In the data rows, the value 128 means zero.
Here is a table of points, one per row:
[141, 142, 127, 114, 156, 151, 164, 152, 122, 129, 70, 129, 122, 153, 138, 185, 145, 135, 179, 141, 145, 145, 158, 204, 73, 52, 126, 84, 109, 114, 72, 127, 156, 121, 123, 127, 121, 151]
[186, 159, 158, 109, 88, 192, 139, 153, 119, 146, 206, 148, 69, 144, 100, 124, 124, 134, 158, 100, 110, 152, 154, 101, 170, 131, 120, 133, 197, 147, 130, 109, 95, 125, 130, 135, 142, 111]
[137, 165, 129, 95, 149, 160, 101, 153, 134, 89, 103, 128, 127, 123, 155, 145, 191, 129, 211, 148, 145, 159, 111, 169, 87, 78, 120, 75, 105, 112, 107, 132, 97, 131, 124, 122, 92, 150]
[186, 137, 125, 135, 99, 97, 148, 71, 160, 186, 177, 147, 134, 156, 163, 120, 135, 103, 146, 155, 147, 183, 144, 137, 138, 149, 131, 136, 157, 154, 127, 125, 141, 194, 145, 123, 67, 87]
[129, 133, 93, 117, 156, 126, 150, 171, 149, 124, 86, 112, 132, 118, 112, 183, 123, 138, 179, 166, 151, 132, 160, 106, 212, 180, 146, 138, 179, 133, 184, 150, 113, 123, 145, 149, 118, 84]
[80, 200, 227, 166, 153, 118, 115, 81, 91, 102, 131, 122, 103, 84, 59, 48, 162, 127, 108, 129, 138, 94, 166, 163, 138, 115, 125, 135, 106, 101, 107, 149, 131, 123, 121, 105, 136, 100]
[140, 168, 138, 124, 164, 158, 48, 28, 62, 110, 123, 155, 106, 90, 69, 111, 148, 199, 84, 130, 97, 194, 179, 97, 136, 163, 127, 123, 102, 94, 72, 133, 162, 121, 104, 148, 108, 104]
[80, 175, 212, 168, 147, 125, 177, 140, 149, 154, 89, 147, 113, 105, 139, 107, 97, 134, 165, 116, 116, 144, 103, 57, 136, 177, 186, 153, 117, 152, 137, 99, 158, 153, 125, 130, 162, 166]
[129, 68, 138, 142, 154, 152, 154, 111, 163, 113, 135, 88, 119, 181, 177, 158, 158, 150, 118, 139, 179, 146, 183, 146, 144, 113, 47, 116, 102, 114, 80, 139, 123, 128, 119, 95, 179, 152]
[180, 127, 159, 156, 136, 123, 125, 121, 87, 161, 121, 153, 186, 162, 117, 134, 113, 74, 135, 132, 92, 164, 94, 177, 166, 119, 100, 111, 93, 107, 175, 106, 80, 82, 115, 81, 154, 120]
[108, 113, 136, 126, 181, 190, 149, 118, 144, 157, 108, 98, 143, 134, 150, 101, 108, 75, 151, 158, 114, 91, 100, 145, 121, 117, 96, 125, 170, 131, 148, 217, 204, 176, 143, 112, 178, 150]
[144, 154, 125, 117, 133, 87, 117, 101, 110, 71, 97, 191, 118, 130, 129, 163, 130, 141, 103, 126, 109, 67, 97, 78, 154, 149, 109, 111, 146, 209, 123, 75, 161, 163, 135, 98, 141, 111]
[134, 103, 154, 142, 140, 120, 151, 149, 165, 112, 152, 200, 108, 77, 156, 126, 130, 138, 94, 182, 133, 159, 129, 123, 58, 132, 112, 111, 135, 130, 155, 132, 100, 91, 182, 145, 165, 118]
[125, 121, 137, 141, 121, 147, 183, 154, 121, 190, 152, 111, 50, 105, 109, 118, 157, 162, 129, 112, 70, 126, 99, 112, 179, 139, 144, 140, 135, 182, 90, 74, 153, 145, 135, 96, 128, 103]
[155, 92, 129, 123, 142, 148, 157, 141, 95, 87, 159, 115, 153, 118, 127, 120, 93, 94, 103, 110, 110, 168, 140, 133, 126, 159, 127, 134, 129, 128, 127, 72, 81, 121, 80, 78, 119, 164]
[144, 75, 89, 108, 100, 135, 96, 130, 94, 109, 114, 75, 154, 154, 158, 148, 202, 115, 103, 109, 163, 99, 139, 119, 126, 133, 195, 170, 137, 149, 151, 117, 126, 130, 164, 137, 149, 108]
[125, 129, 88, 165, 130, 105, 178, 150, 144, 113, 150, 127, 103, 141, 120, 64, 111, 100, 152, 109, 181, 166, 153, 98, 168, 150, 153, 120, 141, 152, 173, 207, 174, 136, 199, 161, 99, 83]
[82, 160, 120, 172, 152, 162, 96, 130, 152, 120, 97, 127, 154, 145, 99, 175, 170, 140, 99, 117, 115, 88, 117, 106, 120, 167, 158, 198, 158, 176, 151, 135, 76, 89, 85, 116, 84, 137]
[40, 116, 129, 99, 146, 127, 119, 114, 129, 153, 185, 151, 169, 137, 75, 153, 119, 107, 128, 193, 192, 166, 145, 127, 107, 83, 95, 89, 116, 140, 106, 89, 142, 167, 202, 169, 145, 153]
[107, 147, 171, 158, 111, 127, 76, 118, 74, 146, 128, 115, 104, 80, 85, 113, 172, 181, 133, 151, 160, 121, 153, 148, 70, 140, 99, 97, 102, 97, 143, 127, 97, 170, 155, 86, 105, 97]
[133, 109, 80, 92, 86, 111, 121, 113, 115, 85, 61, 67, 156, 123, 99, 79, 109, 187, 119, 78, 104, 119, 77, 152, 105, 80, 104, 187, 130, 134, 122, 137, 113, 162, 161, 140, 163, 116]
[155, 98, 142, 87, 130, 103, 148, 153, 146, 154, 129, 161, 143, 120, 154, 181, 119, 134, 174, 152, 147, 118, 186, 130, 170, 142, 152, 196, 133, 141, 115, 153, 178, 149, 140, 144, 78, 45]
[144, 93, 111, 91, 44, 117, 115, 100, 130, 102, 81, 94, 148, 119, 103, 92, 89, 117, 138, 89, 35, 105, 179, 90, 103, 100, 126, 123, 104, 108, 138, 152, 150, 162, 104, 133, 119, 183]
[124, 69, 105, 90, 149, 94, 84, 98, 135, 121, 93, 112, 112, 165, 130, 88, 155, 180, 174, 117, 114, 84, 110, 112, 71, 151, 143, 170, 155, 122, 159, 119, 108, 75, 83, 77, 76, 160]
[122, 128, 120, 113, 130, 178, 194, 123, 140, 159, 152, 123, 129, 130, 93, 182, 161, 94, 70, 66, 109, 155, 130, 99, 112, 149, 154, 112, 148, 136, 104, 85, 109, 113, 78, 83, 131, 118]
[96, 115, 99, 74, 114, 104, 114, 80, 82, 95, 64, 60, 133, 131, 147, 117, 94, 145, 46, 82, 132, 121, 83, 179, 112, 75, 181, 163, 158, 122, 152, 170, 143, 126, 162, 131, 125, 99]
[124, 129, 105, 153, 95, 126, 132, 104, 83, 54, 171, 148, 155, 159, 131, 154, 119, 154, 135, 104, 105, 79, 134, 191, 121, 150, 138, 99, 167, 176, 184, 124, 147, 105, 96, 146, 59, 83]
[140, 92, 152, 179, 141, 124, 190, 148, 115, 132, 106, 204, 103, 109, 151, 119, 130, 133, 87, 178, 153, 116, 127, 117, 102, 119, 100, 103, 131, 122, 151, 132, 93, 100, 145, 165, 115, 131]
[84, 203, 139, 172, 164, 159, 154, 126, 107, 78, 168, 142, 159, 135, 170, 100, 93, 160, 133, 131, 98, 66, 131, 77, 152, 137, 159, 124, 113, 138, 124, 108, 66, 142, 137, 138, 129, 130]
[131, 94, 66, 98, 203, 174, 95, 136, 138, 177, 179, 149, 84, 20, 159, 153, 129, 84, 124, 105, 146, 142, 134, 142, 109, 79, 80, 116, 97, 139, 188, 143, 144, 145, 159, 194, 147, 179]
[68, 136, 96, 113, 118, 130, 141, 152, 112, 121, 100, 126, 141, 207, 205, 143, 136, 106, 142, 200, 161, 177, 145, 92, 131, 87, 84, 96, 114, 96, 93, 65, 181, 173, 129, 153, 171, 139]
[138, 101, 117, 155, 121, 163, 120, 115, 128, 136, 128, 167, 148, 145, 188, 122, 98, 102, 140, 101, 111, 101, 109, 186, 130, 159, 131, 130, 130, 96, 116, 102, 86, 53, 89, 82, 164, 115]
[128, 73, 155, 184, 150, 126, 90, 194, 200, 158, 151, 124, 30, 98, 99, 134, 133, 107, 145, 128, 95, 104, 51, 185, 152, 152, 157, 150, 126, 89, 145, 136, 174, 163, 118, 205, 126, 149]
[177, 130, 104, 75, 84, 97, 112, 122, 150, 118, 134, 109, 144, 117, 98, 88, 59, 101, 107, 143, 174, 123, 63, 117, 129, 139, 135, 104, 78, 89, 101, 151, 122, 135, 88, 124, 144, 135]
[169, 161, 133, 113, 94, 55, 87, 174, 205, 178, 120, 97, 151, 143, 158, 107, 92, 83, 143, 89, 121, 120, 165, 95, 150, 124, 104, 73, 95, 91, 110, 117, 102, 99, 135, 122, 142, 132]
[116, 161, 133, 99, 79, 49, 113, 170, 157, 151, 162, 103, 148, 154, 128, 141, 120, 109, 152, 120, 144, 121, 125, 130, 126, 149, 98, 116, 86, 88, 72, 162, 95, 98, 131, 189, 121, 181]
[81, 151, 124, 184, 118, 116, 100, 137, 107, 112, 141, 124, 162, 93, 115, 183, 177, 141, 86, 116, 114, 124, 76, 96, 129, 125, 160, 195, 177, 167, 114, 142, 117, 80, 79, 104, 85, 139]
[183, 139, 98, 116, 89, 89, 109, 132, 150, 160, 141, 115, 151, 158, 98, 88, 64, 153, 70, 144, 133, 124, 112, 127, 131, 99, 145, 107, 87, 91, 116, 151, 165, 98, 98, 122, 178, 179]
Along one direction, these points spread out more than along any other. Where along it does each point below lie, from 0 to 99? The average is 50, and the first point in the table lies past the average. One standard deviation of the points above along it is 16.
[107, 147, 171, 158, 111, 127, 76, 118, 74, 146, 128, 115, 104, 80, 85, 113, 172, 181, 133, 151, 160, 121, 153, 148, 70, 140, 99, 97, 102, 97, 143, 127, 97, 170, 155, 86, 105, 97] -> 46
[155, 98, 142, 87, 130, 103, 148, 153, 146, 154, 129, 161, 143, 120, 154, 181, 119, 134, 174, 152, 147, 118, 186, 130, 170, 142, 152, 196, 133, 141, 115, 153, 178, 149, 140, 144, 78, 45] -> 53
[177, 130, 104, 75, 84, 97, 112, 122, 150, 118, 134, 109, 144, 117, 98, 88, 59, 101, 107, 143, 174, 123, 63, 117, 129, 139, 135, 104, 78, 89, 101, 151, 122, 135, 88, 124, 144, 135] -> 61
[186, 137, 125, 135, 99, 97, 148, 71, 160, 186, 177, 147, 134, 156, 163, 120, 135, 103, 146, 155, 147, 183, 144, 137, 138, 149, 131, 136, 157, 154, 127, 125, 141, 194, 145, 123, 67, 87] -> 58
[144, 93, 111, 91, 44, 117, 115, 100, 130, 102, 81, 94, 148, 119, 103, 92, 89, 117, 138, 89, 35, 105, 179, 90, 103, 100, 126, 123, 104, 108, 138, 152, 150, 162, 104, 133, 119, 183] -> 48
[124, 69, 105, 90, 149, 94, 84, 98, 135, 121, 93, 112, 112, 165, 130, 88, 155, 180, 174, 117, 114, 84, 110, 112, 71, 151, 143, 170, 155, 122, 159, 119, 108, 75, 83, 77, 76, 160] -> 29
[96, 115, 99, 74, 114, 104, 114, 80, 82, 95, 64, 60, 133, 131, 147, 117, 94, 145, 46, 82, 132, 121, 83, 179, 112, 75, 181, 163, 158, 122, 152, 170, 143, 126, 162, 131, 125, 99] -> 36
[80, 200, 227, 166, 153, 118, 115, 81, 91, 102, 131, 122, 103, 84, 59, 48, 162, 127, 108, 129, 138, 94, 166, 163, 138, 115, 125, 135, 106, 101, 107, 149, 131, 123, 121, 105, 136, 100] -> 37
[169, 161, 133, 113, 94, 55, 87, 174, 205, 178, 120, 97, 151, 143, 158, 107, 92, 83, 143, 89, 121, 120, 165, 95, 150, 124, 104, 73, 95, 91, 110, 117, 102, 99, 135, 122, 142, 132] -> 70
[108, 113, 136, 126, 181, 190, 149, 118, 144, 157, 108, 98, 143, 134, 150, 101, 108, 75, 151, 158, 114, 91, 100, 145, 121, 117, 96, 125, 170, 131, 148, 217, 204, 176, 143, 112, 178, 150] -> 65
[124, 129, 105, 153, 95, 126, 132, 104, 83, 54, 171, 148, 155, 159, 131, 154, 119, 154, 135, 104, 105, 79, 134, 191, 121, 150, 138, 99, 167, 176, 184, 124, 147, 105, 96, 146, 59, 83] -> 26
